One turn moves every row onto another: examples first, then more rows asked
vob: [  6 -11  10   1  -5  -8  24   8  -6  -2 -31   2  -3  -9  -5   9  -4  -2
   5  -8  -1 -23  -4   7   3  -3  37]
ren: [  3   1  15   8  17  -3   1   0  17  -7 -26   4 -18 -15  33  -2 -30  -2
  13  -5   3   8 -12  -1  -5  -4  -2]
Manul: [  2   8  -2   1   0  -1  16  -9  21  -9 -11   8  13   6   6   1  -5  10
  26  -4  -6 -27  11   6  15   4  14]
mariv: [-10  -5 -17   9  22   0  12  30   0   5  -4  14 -22  -7  -5 -16 -24  -9
  16  22  -6   2 -18  -3 -18  15 -12]
fel: [  5  21  24 -10   0   0 -13   0   0  -4 -12   2   7  -9  33  -9  -5   9
  -3   3 -13  25   5   7  -7   1  -5]
fil: [ -6   4  -1 -20   2  -9  24  -3  -1 -12  -9  19  -1  -1 -12  -1   7   6
 -17  10   6 -21   3  19  17  -3  18]
rofig: [-10   7  -5  -1   4   7   4  19 -25  17   5 -11  -7 -10 -20 -21 -13  14
  -4  17 -11   8 -22   4  -6  18   9]
vokon: [  8   7  19 -16   6 -11  -1  18   0  -7 -22  15 -10 -13  29  -2  -5  -7
 -16  -5  -5  22   4  -1 -16   0  -9]
Ruv: [  0  -7  -6   5   3  -3  14  36  -8   1  -6   4  -8  -3 -15 -13 -23   2
  17  24  -5  11 -31  -5  -6  19  -5]
boveg: [  4 -14   5   5  -1  -4  20   3  -2   0 -20  -9  -5 -10  -5  14   3  -9
   1 -13  -1 -20  -5  15  -9   5  39]
lalo: [ -3   7 -11 -12   1   9   2 -11   6 -23  17  20   5  12  -3   2  10  16
   3  18  -4 -15  16  11  11   3  -4]
Dop: [ 14  -6  23  17   2  -1  -7  12   8 -12 -15  -3  -3  -8  30   1 -22   9
  16   4   2  21 -18  -6  -3  -2   2]
mogek: [-21  18 -15  -4  21   2  11   9  -7  22   2   0 -12 -12 -11 -30 -18   7
  -3  12  -9  -5 -11  10  -5  16   2]
Linad: [  7  -8  -7  23   5  18  -9   1  11 -12  12  12   1   8  15   9   5   5
  28   5 -13 -15  22  -3 -14  -1   5]
vom: [ -2 -14 -13  -2   6  16  -7   1 -25  -4  15  17 -16 -10  -8  17  12   7
 -19  17 -14   2  14  -4  -9  -9   4]
Kanav: [  1   3  -7  -1   3  -7  21  -8  25  -7  -9   0  10   4   2   7   1  -1
  17 -12  -1 -27   6  12   7  11  19]
vesu: [ -1 -10  -4   8   2  27 -12   1 -15 -14  21  16 -12   0  -4  12  16   8
  -9  22 -10  -2  16   9 -14  -5   4]
Bave: [ 10 -28   5  23   0  10  -2  19 -16  -5  -9   6 -15  -8   5  16   6  -8
   7   1  -8 -11   7  -2 -26  -7  28]
nilib: [ -4 -14   5   0   2   8  10   8 -22  -3  -5  14 -19 -14 -12   9  13  -3
 -28  14  -1  -9   3  17  -8 -11  27]
Daner: [ -7   1 -21 -14  11   4  -7 -14 -10 -14  21  19   2   4   0   4   8  17
  -1  20 -11  -8  19   1   6  -4  -4]
tav: [-18   9 -12  12  23  10   6   9   0  15  -3   1 -14 -11  -1 -24 -26   0
  22  24 -13   1 -16  10 -13  12  -4]
nidod: [ -2  -4 -15  -2   5   1   1  35 -18   2  16   3  -9   1 -16 -16 -10  10
   0  18  -6  10 -16 -11 -12  23  -9]
Dut: [ 12  14  24 -18  -6 -11  -2  14   1 -10 -19   8   6  -7  25  -3  -5   5
 -10  -1  -6  26  -1  -1  -2   4  -7]
Gipuz: [  9 -26  -1  22   0  12  -5  10  -8  -8   4  -7  -8  -3   4  20  12  -8
   9  -3  -8  -8   4   5 -29   4  28]
nuvol: [  8  -9 -12  16   4   9  -3  -1  19 -15  16   2   7  11  11  13  10   1
  25  -2  -7 -15  15   3 -13  11   8]
rofo: [ -8   6 -13 -19   7 -15  15  -9  -7  -4   2  18   9  -2  -7  -3   8  15
 -14  16  -1 -13   7   9  22  -8  14]
Bimo: [-10   7  -1   8   4   6   9  15  -9  11  -4  -9   0  -7 -11 -21 -25  11
  23  27 -12   9 -30   7  -1  16   3]
fesa: [-13   8 -25  -4  23  -4   8  25   0   7  13  14 -14  -1  -8 -24 -14   3
   1  14  -4  -3  -6  -5 -11  20 -15]
mukit: [  2  14  18  -8  11   0 -12   3  -1  -2 -15  10  -9 -15  37  -7  -6  -4
  -9  -1 -12  21  10   7 -20  -3  -7]
Dabi: [ 12  -5  15  12   9  -4   1  13  21 -14 -19   8 -11  -7  31   3 -25   2
  14  -2   5  15 -13  -9  -2   0  -9]
loda: [  5  -1  23  14  10   0  -7  -1   4  -6 -23  -7 -11 -16  33  -4 -27   5
  15   1  -1  14 -17   4  -6  -6   9]
Nado: [ -4 -10  -4  -8   2  -3  16   6 -22   7  -5  15  -8 -16 -15  10  12   5
 -32  13  -5  -3   2   4   8 -13  22]

fel -> Dut
loda -> Dop
Now find these:
Kanav -> boveg
rofo -> Nado
mogek -> rofig
Ruv -> mariv
fil -> nilib
Bave -> Linad

